One turn sends every row of this set to another row. A few are shown first. Where does it send the rows asked after them?
nivu: [  0   4 -17 -15   2  22  -1  -3 -13 -20 -17   3  13   5 -19  25 -15   1
 -12   7   0  -3  -8]
Nov: [  4  -1 -32  17 -13   6  -3  -8  -9  -7 -12   3  17   1 -11 -14  16  -2
 -13 -23  -6  12  -6]
gabam: [-12 -11  -6 -29   7  12  10   1  -9 -18 -10  -1   9   1 -12  32 -11  10
  -6   8  -6  -3  -3]
balop: [ 13 -10  -3  -5  33   3   8   1 -19 -12 -15  12   8  11   3  17   3  -9
 -14  -1  15   8  -4]
febo: [  7 -11 -13   8  -2   8  12 -12  -7  -8   0  23   9  12 -11  15  27  19
   3 -19 -20  12 -13]
Zise: [  6  -2 -34   2   6  17  -8  -4  -8 -14 -12  -4   3  -1  -1 -14  34   5
  -5 -17  -4  -2   1]
Temip: [  6 -14 -13  -1   3   2  -9   5  -7 -26 -10  27  -1   5   7  -2  29  14
 -16  -8 -12   8 -15]
Fiti: [-15  -9  -5 -20   0   7   7   1  -9 -14 -11   4  13   4 -11  30 -21   6
 -12   8  -8   5  -6]
Ziber: [ 17 -22  -1  -1  16   5  23  -9 -13  -9  -6  10  11   7  -9  26   1 -15
  -8 -10  13  17  -4]
nevir: [ -7 -13 -18  14 -18  -5  13  -3  -8   3  -5  11  16   0  -1 -10   3   8
  -9 -22 -16  20   2]
pomem: [ 11 -13 -15  -3  -2  12  -3  -1 -12 -15 -10  39  -9   7  12   0  18  14
  -7  -9 -16   5   0]
baga: [-12 -23 -13  -5  -5  -3  17   3  -8   1  -1   8   1  -5  14  -9  12  19
   0 -17 -20  10  12]
lesu: [  5   2 -14  11  10  -4  -8 -16  -4  -3   8 -17   9   0 -23  -1   7   5
   8   6   4 -18 -19]
gebis: [ -2   1 -19   1  -9  -1   8  -2   6  11  17 -13  -2   0  13  -4  -8  -3
  15  -3  -7  -1   4]
Kileg: [ 20 -10   4  -9  26   4  17   2 -23 -12 -14  14   1  10   5  15  -4  -7
  -7  -3  10   4   3]
kom: [  3   2 -26   2  -4  -1  -8   3  11  -6  10 -17  -4  -7  11 -14  -2 -10
  -1   3   1  -6  -8]
nisil: [ -5   4 -18   9  -7  -7   8  -3   9   8  20 -19   6   2   2  -3  -7  -2
   9  -3  -6   2  -8]
rodi: [  1 -17  -5  -6  11 -10 -11  -3   0 -12   7 -15  -2 -11  -4  -6   5  10
   2  15   5 -22 -14]
tava: [ -2   5 -22  10  -6  -9  -2   1   8  -3  14 -22   6  -1   0 -11  -3  -7
   1  -1   1  -1 -16]
vosi: [  3 -12 -11   7   4   1  -1  -5  -5 -22  -3  18   9   9  -8   8  34  17
 -12 -15 -14  12 -24]
vasev: [ -3  -2 -12 -25   9  22   4   0  -9 -21 -14  -4   7   5 -16  28  -9   8
  -6   7  -2  -8  -4]
zepe: [ 12  -9 -13   2  -6  14   9 -11 -13  -6  -3  34  -1  12   2   8  17  18
   5 -16 -21   7   2]
gopa: [  4   2 -15  16  -7   0  -5 -23  -8  15   9   1  10   3 -19   4 -11  -1
  12   4   1 -10  -6]
Teti: [ 23 -18   3  -5  17   3  28  -2 -17 -11  -9  13   5   7  -5  20  -6  -7
  -3  -7   8   8   4]
Saso: [ -3 -14 -22 -15   8  11   6   0  -6  -7  -7   0  -6  -6  12 -10  31  17
   2 -13 -12  -5  11]
Vidol: [ 11 -17  -4  -1  26   4  10  -7 -14 -11 -10   8  13   8  -3  23   7 -13
 -14  -4  16  16  -8]
Rivob: [ -3 -24  -3  -9  -3  -9  -9  -3  -1   1   8   6  -8 -12   9  -7 -11   6
   1  18   0 -13   0]
Tudag: [  3   0 -23  -4  -6   5  -3   2   8   1  12 -12 -12  -5  18  -8  -6  -6
  10   3  -2  -8   5]
kipo: [ -1 -14 -10   6 -12  -3  -5 -16  -7  18   8  15   2  -5   2   1 -22   0
   7  13  -2  -4   4]
sumef: [ -8   0 -12 -13  -4  13   2  -2 -13 -17 -16   7  17   7 -18  27 -24   1
 -16   7  -3   5  -9]

Nov goes to Saso
zepe goes to vosi
And these:
gebis goes to tava
sumef goes to vasev
Teti goes to Vidol
kipo goes to lesu

One turn sends every row of this set to another row. A few are shown first. Where does it send the rows asked after them?
Vik: [  4 -16   5  24  -4   0 -16 -11  15 -15 -18 -10   3 -11  -2  13]
Tameb: [ -4   7  21  29  17  11  -9 -14 -23 -14  -4  11   8  -4 -20   1]
Vaz: [ -9  22  11  12  -3  31 -19   1  16 -13   6   7  -8  -2 -12   6]
rofi: [  3  11   0  12  11   3 -13 -31  12   3   2   0  23 -19 -27  11]
fim: [-29   3   5  33  -7  -9  -3 -16   4   8 -14  -6 -14   9 -12   8]
boru: [  5   4   2  31  21  -1 -23 -14 -18  -4  -6  13  14  -9 -16  -3]
lidal: [ -7   0  17  46  11   6   4 -24  15  -9   8 -17   1  16 -20  10]
taf: [ -1   0   2  22  23   1 -13 -13  15  17   9  -1  14  17 -16   7]
fonuz: [-16 -13   9  12  15  13   6   5  -1  -9   9  -2   9   1 -24  -2]
fide: [-10  24  -1   8  -7  17 -13   4  22  -2   4   9 -10  -9 -24   1]
zumo: [  7  -6   5  34   9  -6   4 -18  28  -9   5 -16   6  -4 -28   6]
dufer: [ -3  18  23  21  13   2   2 -22  -9  -1  -5  10   4  -4 -36   5]
febat: [-12  23 -14  18  -1  13 -27   4  16   4   5  13  -8  -4 -14  -4]
doni: [ 12  -4   7  24   2 -11   0 -23   9   1  -7 -16  -3   0 -21  21]
budi: [-17  20  16  20  11  14  -4 -37  -2   3   6  -1  12   0 -24  14]
vusi: [ -8 -14 -13  40  10 -11  -2  -5  12 -11   6 -12   5  -7 -23  -8]
Megab: [  7   2  19  42   9  -3 -18 -18  -2  -5 -19   2  -5  11  -6   9]
lise: [  4 -16   4  16  22  12 -13  -2  10  -6   8  -3  19   2 -12   5]
Ziles: [-13 -12  -2  38   4  -5  -5  -9 -20  -9  -5 -11  -7   6 -10   8]
Sase: [-30   8   3  28  12  13 -10 -21 -23  -7   7   2  13  -6 -17   0]
sek: [-20  -8  -1  52  11   0  -1 -11  -1 -10   9 -12   0  12 -14  -3]
sok: [ 12  -4  24  29   3  -3  -6 -11   3 -17 -20   0  -4  -8 -17   8]
pituz: [ -6   1  15  34   3  -1   3 -23  -8  -3  -4 -16 -10  15 -15  21]
veta: [  2   8   1  23  18  -3 -10 -28  -7  16   6  -5   9  11 -19  18]
dak: [ -7  22   0  41  -5  26 -23 -10  15 -25   8  -2  -9  -8  -9   3]
poni: [ -8   4   6  43   5 -17 -12 -11  -7   5 -18   8 -11   6 -15  -1]
Futen: [-10  26   2  31 -10  20  -9  -8  21 -23   7  -2 -14 -14 -25   1]
tapom: [ 15  -6   1  16  18   4 -14 -19  -8  -5   4  -7  17  -6 -16  16]
zesi: [-10  -1 -14  19  12   3 -18 -16  -9  -6   3   4  22 -24 -20  -3]
tepok: [-23  22 -10  13  -5  14 -11  -4  28  -6   1  11  -7  -3 -12   4]
fer: [-17   5   1  20  11  -3   5 -17 -20   9   6  -3   1   4 -30   9]
memal: [  6 -17 -12  28   4 -15  -7  -8  -3  -5  -8 -12  -1  -9 -17   8]
fifoz: [-20  24 -21  31  -4  11 -14 -13  26 -15   7   7  -2 -12 -14  -1]
Febu: [ -5  -9   2  13  11   4   2  -9 -22 -11   5  -6   9 -11 -26   8]
nemep: [-17  15  -7  18  -1  25 -22  -5  25 -15   1  10  -2   0   1   7]
ger: [-23 -13   4  24  -9  -4   0  -2   0 -14 -17  -7 -10 -11 -13   1]
nef: [-21   3   7  18  16   1   5  -6   6  14  11   1   5  17 -27  -1]
Durul: [-11  21  -2  23   2  26 -31   1  10  -6   6  10  -6   4  -4   2]
Pogi: [-22  23 -15  36  -2  19 -18 -15  20 -18   8   6  -1  -4  -5   1]
Lafip: [-17  26 -10  26  -6  17  -8 -17  30 -21   7   4  -3 -13 -17   4]
nik: [ -8  26 -14  46  -3  13 -29 -12  18 -12   7   2  -8  -5 -12  -2]
Mumi: [-12  28 -12  37  -9   6 -15  -9  22  -9   5   2 -14 -12 -25  -3]
tivon: [  8  15   4  22  16 -11 -13 -21  -3   9  -7  14  10 -10 -31   1]
gobav: [ -2   1   8  34  -1  -5 -19 -25  19   8 -16  -9  -3   8  -1  18]
suko: [-21  18  -3  12  -6  25 -11  -3  26 -17   2   8  -5  -3  -6   6]
ful: [-20  21 -16  20  -2  16 -22  -6  27  -3   2  11  -3   2  -2   4]
zetug: [ -2  -2  10  29  -1 -16   0  -3  -2  -8 -20   5 -12 -10 -26  -2]
pesa: [-20  25  -5  31  -4  24 -12 -18  23 -24   7   3   0  -5  -9   6]

budi goes to ger
Pogi goes to nemep
And these:
fer goes to memal
febat goes to nik
Tameb goes to sok
taf goes to sek

